In the data rows, the value 128 means zero.
What is the hidden score of each row? Scores go from 0 to 20, and 10 is about the middle. The score is a weighted sum of the row's numbers plus the product of two more (or one squared), each taken from its middle value.
"132 96 90 126 168 133 137 105 139 96 151 120 99 108 113 83": 8
"99 109 122 127 101 107 175 166 155 144 124 107 120 136 144 127": 11
"142 105 150 131 136 153 117 118 96 129 112 165 152 147 172 128": 10
"136 132 97 115 167 118 97 123 102 143 142 104 133 97 93 164": 13
"170 126 161 149 138 158 114 112 119 146 120 149 163 155 161 110": 8
"104 115 112 138 94 105 166 165 161 150 124 110 118 147 137 143": 10
"92 132 137 115 113 108 155 154 135 116 128 106 124 155 118 59": 8
"147 133 109 144 148 109 107 124 135 119 171 111 86 121 117 132": 10
"141 150 153 102 137 160 122 113 91 116 102 150 158 136 124 117": 9
"138 128 131 125 162 124 115 139 114 122 139 107 128 101 59 181": 14
"150 112 88 133 161 109 118 137 130 130 117 93 122 101 90 169": 9
"86 95 127 84 108 165 122 101 136 110 123 142 146 137 108 120": 13
"106 167 138 104 86 125 111 118 90 153 118 151 159 135 107 97": 5
"123 148 167 127 158 142 128 101 108 96 127 143 164 137 121 81": 4
"108 120 133 139 101 105 173 173 143 138 131 101 122 122 144 128": 12
"119 127 132 143 118 104 181 160 151 121 132 104 125 99 132 130": 9
"157 135 107 157 146 113 102 126 123 126 155 103 92 141 126 151": 11
"132 160 138 107 120 161 117 103 93 140 127 164 150 108 127 127": 13
"117 104 114 111 141 121 112 113 156 107 167 123 87 107 110 116": 8
"95 138 91 126 101 115 170 152 146 159 102 104 128 169 111 141": 11
"142 139 111 131 113 115 132 98 158 115 174 132 104 84 81 103": 2
"133 140 135 115 135 166 129 109 89 135 126 161 153 141 136 111": 14
"112 104 134 137 65 92 125 164 146 147 133 126 126 153 135 141": 8
"99 122 134 141 111 100 173 171 143 127 110 107 124 136 146 125": 11
"114 107 122 159 103 92 161 157 143 131 130 101 125 140 133 150": 7
"107 107 164 125 142 171 129 112 109 146 112 131 151 159 121 91": 13
"137 120 93 152 145 118 118 127 121 127 166 119 81 150 126 95": 16
"130 118 107 136 146 109 107 134 111 96 171 110 96 125 160 127": 10
"133 152 137 112 138 164 121 111 92 130 119 163 153 129 144 120": 13
"94 135 116 114 131 104 101 141 147 154 144 125 96 136 97 87": 14
"138 148 146 112 130 167 120 108 89 128 119 159 148 132 129 134": 13
"101 125 113 156 95 105 181 151 147 142 111 106 123 135 124 121": 8
"107 132 138 116 85 104 174 158 155 128 110 122 129 152 153 139": 6
"156 130 113 136 83 139 139 124 94 124 76 133 165 153 165 144": 2
"153 135 143 117 144 163 117 121 99 133 107 157 161 149 142 139": 12
"118 104 95 145 132 121 113 120 135 129 173 113 86 145 104 95": 12
"165 131 131 171 150 121 107 134 115 132 150 98 106 149 137 169": 13
"143 151 150 72 144 123 84 115 135 140 155 116 115 124 131 113": 14
"133 107 115 123 141 120 110 116 155 111 166 123 83 105 113 118": 9
"144 136 156 133 137 156 98 84 136 155 143 159 147 134 141 132": 7
"156 134 108 169 147 117 101 124 147 138 168 117 92 121 121 152": 12
"141 160 143 147 157 153 134 94 114 129 143 151 173 130 129 138": 11
"170 130 119 131 137 151 110 124 95 119 113 168 156 128 139 138": 11
"110 112 125 142 113 89 154 167 152 145 135 103 125 139 120 135": 10
"113 167 141 121 103 137 134 121 86 119 78 167 131 138 155 139": 15
"154 128 150 124 151 159 126 113 101 113 101 157 158 148 152 122": 9
"118 123 137 152 140 153 128 107 93 119 131 172 154 130 151 135": 10
"104 109 104 143 80 108 161 171 151 159 121 107 128 135 132 147": 11
"146 138 146 123 139 165 122 118 95 129 111 160 158 135 146 139": 12
"110 111 110 99 148 123 101 114 161 132 154 118 107 95 79 111": 8
"128 129 129 160 78 111 174 159 130 125 96 107 140 130 163 129": 5
"138 141 156 99 130 160 115 105 103 126 116 164 153 139 145 126": 9
"149 146 154 124 141 164 120 120 99 130 114 154 165 133 137 139": 12
"150 136 159 115 140 162 112 103 101 133 136 159 145 144 157 121": 12
"113 118 126 121 135 116 115 116 145 91 162 120 95 114 101 75": 6
"158 131 148 128 141 159 121 120 102 132 104 158 164 146 158 135": 10
"132 167 169 87 120 110 125 162 141 168 114 96 132 145 143 117": 14
"167 159 119 118 139 155 108 125 93 125 107 155 157 130 111 140": 12
"125 162 127 109 130 166 125 96 94 140 124 161 146 122 117 120": 13
"124 104 116 115 150 129 111 111 158 103 155 115 94 91 104 116": 7
"143 109 155 121 138 158 124 113 106 128 97 170 149 140 155 122": 12
"171 133 114 177 142 118 107 131 106 142 144 100 105 138 129 164": 14
"95 141 141 134 89 99 158 164 155 170 112 114 120 112 144 113": 9
"146 119 112 141 134 114 98 125 145 118 163 117 83 120 120 123": 11
"138 147 149 110 141 167 108 107 106 129 121 162 144 134 144 118": 12
"113 88 108 97 121 121 106 107 134 79 134 101 119 92 130 103": 1
"120 118 145 144 134 157 126 109 91 123 126 171 152 139 141 138": 11
"138 144 151 91 134 163 106 104 102 125 132 158 145 125 141 114": 14
"103 131 142 112 102 106 175 157 149 141 100 109 126 154 131 150": 9
"123 173 167 88 109 154 129 91 104 122 96 144 133 115 106 105": 4
"102 122 106 136 87 105 172 160 148 141 114 104 126 146 147 131": 8
"106 124 142 128 91 91 125 164 151 172 128 108 128 153 122 132": 8
"128 106 112 113 148 120 110 112 158 106 158 122 89 105 106 114": 7
"150 144 168 101 125 158 113 108 102 126 124 163 149 132 142 127": 9
"132 98 99 114 111 117 111 107 148 85 153 112 95 110 129 108": 1
"133 167 136 109 158 144 141 120 93 87 132 122 130 126 170 76": 13
"98 109 117 143 113 98 150 164 150 144 136 93 120 146 115 129": 10
"159 133 137 127 150 155 122 123 103 129 90 157 164 156 133 148": 12
"140 157 168 94 127 161 129 110 101 115 94 152 151 136 127 128": 8
"113 109 117 138 87 106 161 174 159 146 123 111 121 138 143 149": 11
"110 122 131 123 113 102 161 174 154 151 107 102 124 156 129 142": 12
"118 142 148 111 82 93 153 135 124 107 89 104 133 119 109 114": 1
"155 111 147 130 146 160 125 109 101 134 113 164 152 149 160 134": 11
"139 114 125 121 150 123 109 117 173 114 156 124 99 79 121 113": 6
"86 154 145 119 99 106 151 170 129 115 103 114 115 132 131 80": 13
"129 116 139 97 147 166 132 88 123 90 140 137 145 130 120 94": 12
"138 122 138 151 99 112 157 179 167 168 119 114 134 108 155 141": 12
"130 120 146 94 123 174 123 96 112 115 123 152 149 126 128 127": 14
"119 166 140 130 144 111 90 124 124 132 135 97 108 144 109 103": 8
"99 105 104 137 96 118 174 169 120 164 140 117 139 168 114 131": 18
"121 136 116 102 137 90 127 124 119 110 98 114 129 125 84 181": 6
"167 142 158 157 121 127 119 144 179 144 141 144 121 85 172 116": 8
"122 112 150 116 82 102 94 128 137 122 140 151 111 159 135 134": 8
"128 104 106 110 156 124 108 115 160 113 135 112 95 97 94 124": 8
"139 141 118 114 139 164 116 115 93 133 121 156 160 148 127 139": 15
"146 117 122 150 97 103 85 129 113 131 147 119 110 165 134 144": 8
"126 172 182 86 108 140 136 100 119 148 71 151 133 117 127 103": 6
"167 135 128 170 123 113 98 131 110 148 144 107 104 148 130 172": 13
"152 146 139 113 128 159 122 121 91 130 109 158 164 137 145 140": 12
"157 133 124 168 153 114 100 134 125 133 147 103 96 142 127 155": 15
"155 128 126 92 171 123 99 122 138 125 121 95 122 110 95 142": 8
"108 113 143 127 101 101 155 174 159 145 132 104 123 142 143 131": 11
"76 99 119 137 158 119 124 125 136 104 157 120 107 91 172 88": 9
"124 101 161 130 116 162 139 111 114 118 96 171 132 121 156 117": 13
"113 97 105 134 86 104 160 172 146 157 129 109 131 137 133 161": 12
"83 122 115 117 105 98 160 164 150 132 105 116 118 152 141 106": 10
"136 143 84 136 160 119 101 120 131 120 155 104 97 119 98 112": 10
"107 122 107 135 131 122 111 109 137 93 183 139 95 107 91 122": 8
"164 150 117 129 133 152 106 130 98 127 111 165 160 124 125 141": 12
"148 142 97 130 131 111 98 118 117 113 145 95 97 128 124 112": 5
"110 164 85 155 136 111 161 147 141 136 109 89 126 140 107 122": 9
"110 129 160 175 140 114 169 122 173 134 144 124 143 91 124 137": 4
